X: rows in several groups, each row roughly a mix of its group's directions (one row in no group)
X (101 x 10)
[[  2  43   5 -15  -5  19   0 -24  -1  23]
 [-10 -13 -22 -19 -10 -13 -20 -20 -35 -14]
 [ -9 -12   3   0 -32 -27  -4  10  38  -1]
 [ 35  27 -19   0  -8  -6   7  31  -4 -11]
 [-21 -12 -13 -21 -12  -3  -7  -9 -42 -15]
 [-33   5 -23 -32  -9   7  17  14  14  -4]
 [  3  26   5  -7 -18  16  16 -10  22  37]
 [ 15   5 -12 -25 -12 -14 -20  15  29  26]
 [-13   0  33  36 -20   9 -12 -15 -10   8]
 [-27 -24   5  26   6   3  25  11 -22  18]
 [-38   7 -27  -2  -9 -22  -4  -6 -18 -20]
 [ -3  -4  23  -7  20 -34  21  16  21 -15]
 [ 18  10 -26   7 -25  20  -9  -4 -27 -24]
 [ 16  20   5 -12 -14 -26 -15  29  28   2]
 [-15 -28 -11  18  -8  25 -28  -9 -21  -7]
 [  5   7  11  31 -11 -16  30  13  17  26]
 [-32 -29  17  24 -15   3  -2  -8 -17  14]
 [-27   0 -10  35   9  -8  13  32  -6 -11]
 [ 10  -5  -4  -6  25   8   6  28  42   9]
 [  2   3  16  -7   7 -42  29  13   4 -19]
 [-21 -11 -11  -4 -12  -1   7  20 -46   7]
 [ 14   6  -9  10 -43   5  -2 -16 -31  -2]
 [ 11  12   0 -44 -22 -12 -11  -4   2  23]
 [-24 -11   3  -8   0  -3  -4 -33  39  10]
 [ 38  23 -18 -19   6 -13  -4  13 -18 -13]
 [ -7  -5   2  -5  25   7  -3 -38 -32  16]
 [ 24  12  47  23   6   4   3  -1  -3   7]
 [ -6 -23 -20  15 -17  -2  38  -3  22 -13]
 [  7  22  36  10  15  32 -12  14   2  -2]
 [-29  24  14  30  -9  22  12  -3  -2 -16]
 [-12 -23   0  19  11  36 -12 -12  12 -26]
 [  1  33   9  -4 -11  -4   3 -28 -31  22]
 [-16 -11  -3   8  33   6  10  29  30 -10]
 [-32 -19  13   9  26  31  11 -12  -1   4]
 [ 27  -4  10 -11 -31 -21 -19 -16   7 -22]
 [-11  23  -3  -8 -16 -29 -22  23  24  13]
 [  4 -24  29   2  -3 -11  -8  22 -36 -12]
 [ 14 -31 -23   4  21  23  -1 -19  15 -18]
 [-10 -20  25  28   9  17 -25  -2  12  22]
 [  4  32  12  13 -13   5 -28  29  -8  17]
 [-35 -14  -9   0   3   9  11  14  40   0]
 [-13   8  32  14  -4  25 -11  -2  36   1]
 [-11  -2   8  45  17  10  23   4 -12 -13]
 [  0   6  26 -29 -25  13  -2   5 -24  24]
 [ 27  28 -22 -15  11 -27   5   9  -8  17]
 [  2  17  12 -14   7  -2  17  23  45   2]
 [  3   9  28  30  10   1 -11  19  34  -8]
 [  0 -28 -11 -11  23  19 -32   2  18  16]
 [-13  -1   6 -17  47 -16   9  11  20   3]
 [ 17   6   2 -21  -6  -4 -22  37   5 -29]
 [ 30  16 -18  21  -8  15  32 -12   1 -13]
 [  9  -3 -24  -9   7  38 -13  13  30  10]
 [ -1  24 -23  25  -1 -14  22 -30  -2  16]
 [ 13  18  15 -36   1   3  18  -9  34   2]
 [ 12 -16  -5  26   5  33  21  -6 -19  22]
 [ 14   0  20   8   4   9  31  32 -13  24]
 [  1  38 -30   4 -15  15 -20  14   1  11]
 [ 13 -25   4  39 -26  -3  -4   7 -20   9]
 [ -2   8  -5  39 -31  23   4   0 -20   3]
 [ 18  27   7 -25  19  -5   8  -3  16  34]
 [-16  11 -28  11 -40   4 -20  -4  10   9]
 [ 10  -6  -2  26  11  14  11  34  31  13]
 [ -3 -25  -6 -19 -23 -24 -22  16 -15 -20]
 [  9  31 -21 -21   7  11 -34   1 -17   0]
 [ -8   8  44 -19  -9  -6  -6  10 -26 -14]
 [ -4   5 -17  18  -4  47  11  -2   2 -22]
 [-20   4   7   4  17 -16  28  21  13 -34]
 [-19  -1 -16  17 -43 -10 -11  -5  17  15]
 [  8  27   1  -4  -4   5  -3 -25 -25  38]
 [ 39 -11  -3   5  29 -20  -3   1  22 -10]
 [ -5   8 -31   9  13  10  30 -30   6  18]
 [-12 -33  29  -6  -3 -32   4   0  20   2]
 [-14  15  -5  27  15  15  29  29  15  -6]
 [ 19   1 -40 -11  -3   8  18 -12   3 -30]
 [ -2 -11  25  10   3   8  -3  18  47  -9]
 [  4 -11   1 -42  28 -18 -13  -5  17   3]
 [ 12 -33 -36   7  14  12  12  -5 -20   3]
 [-29  -9  11   0  36  -2   4  14  25 -19]
 [  1  14  11   8  37  24  23  26   1   6]
 [  2 -27  -4 -34  27 -13 -21  -1  17  -3]
 [  1  -1 -41  17 -10  -3 -14 -28   0  21]
 [  2 -33   2  -2  24   4 -15  20  35   2]
 [  9 -24 -13 -23   3 -21  -8  23 -35  -5]
 [-28  -4  30  17  16  -6   3 -25  20 -17]
 [-38  13   3  -1 -16  32  24  -8  -7   1]
 [ 17 -29 -33 -28  15  -9 -10  13   3  -3]
 [  6  14  19  42   4  18  13 -24   4   7]
 [ -6   1 -15  -1  -8 -16   0 -20 -51  -3]
 [ -6  14  13   1  15 -38   2  -1  -6 -38]
 [  7 -13   5 -29  -2 -40 -24   3 -16   0]
 [ 12  13  51   6  -1  -3   0  22  -7   6]
 [ 23 -17  15 -15   7  28  28   0 -22  13]
 [  6 -16  21  30 -12  -7  17 -19 -31  12]
 [  6  16  22  34  -3  11  18  17  20  21]
 [-34  19   6 -28 -22  -7  -1  24   5   2]
 [-20   0  32  -7  24 -13 -14  19   1  28]
 [-21 -16   5 -12  14  24   5  13  21 -36]
 [ -8  36   6  -6 -14   8  -1 -33 -26  10]
 [-42  20   0 -13  -9  14  20   4  19 -12]
 [  0 -19  16  -6  -8  -7  -4 -49  17  -8]
 [ -8 -32 -23  -2 -23 -10  15 -19  14 -21]]
which group is each row in? (one row of each group first)
[-12   0  30 -12  21   1 -16  39  10   2] : H
[-10   0  27   3  27   9 -19 -11  14  35] : D
[  4  18  22 -23 -26   7 -11  12  12  33] : U

[14 -3  1 -3 15 31 34 -4 31  6] : U
[ -4  33   9  26  -6  10  16  -8 -22  27] : D
[  0  12  13 -42   4  -9 -18 -31   3   4] : D
[-19  22  20  18 -15  20  14 -29 -17   5] : U
[ 20   1 -17 -43  19 -22   8   5   9   5] : D
[ 5 -7  0 17 -1 32 -7 21 40  6] : D
[-32  -6 -15  -3  -1   4  -2  -6 -16 -45] : D
[ 22 -18 -14  19  13  11  28   6 -22  23] : U
[-29   9  33   8   5   4   5  13  -3 -35] : U
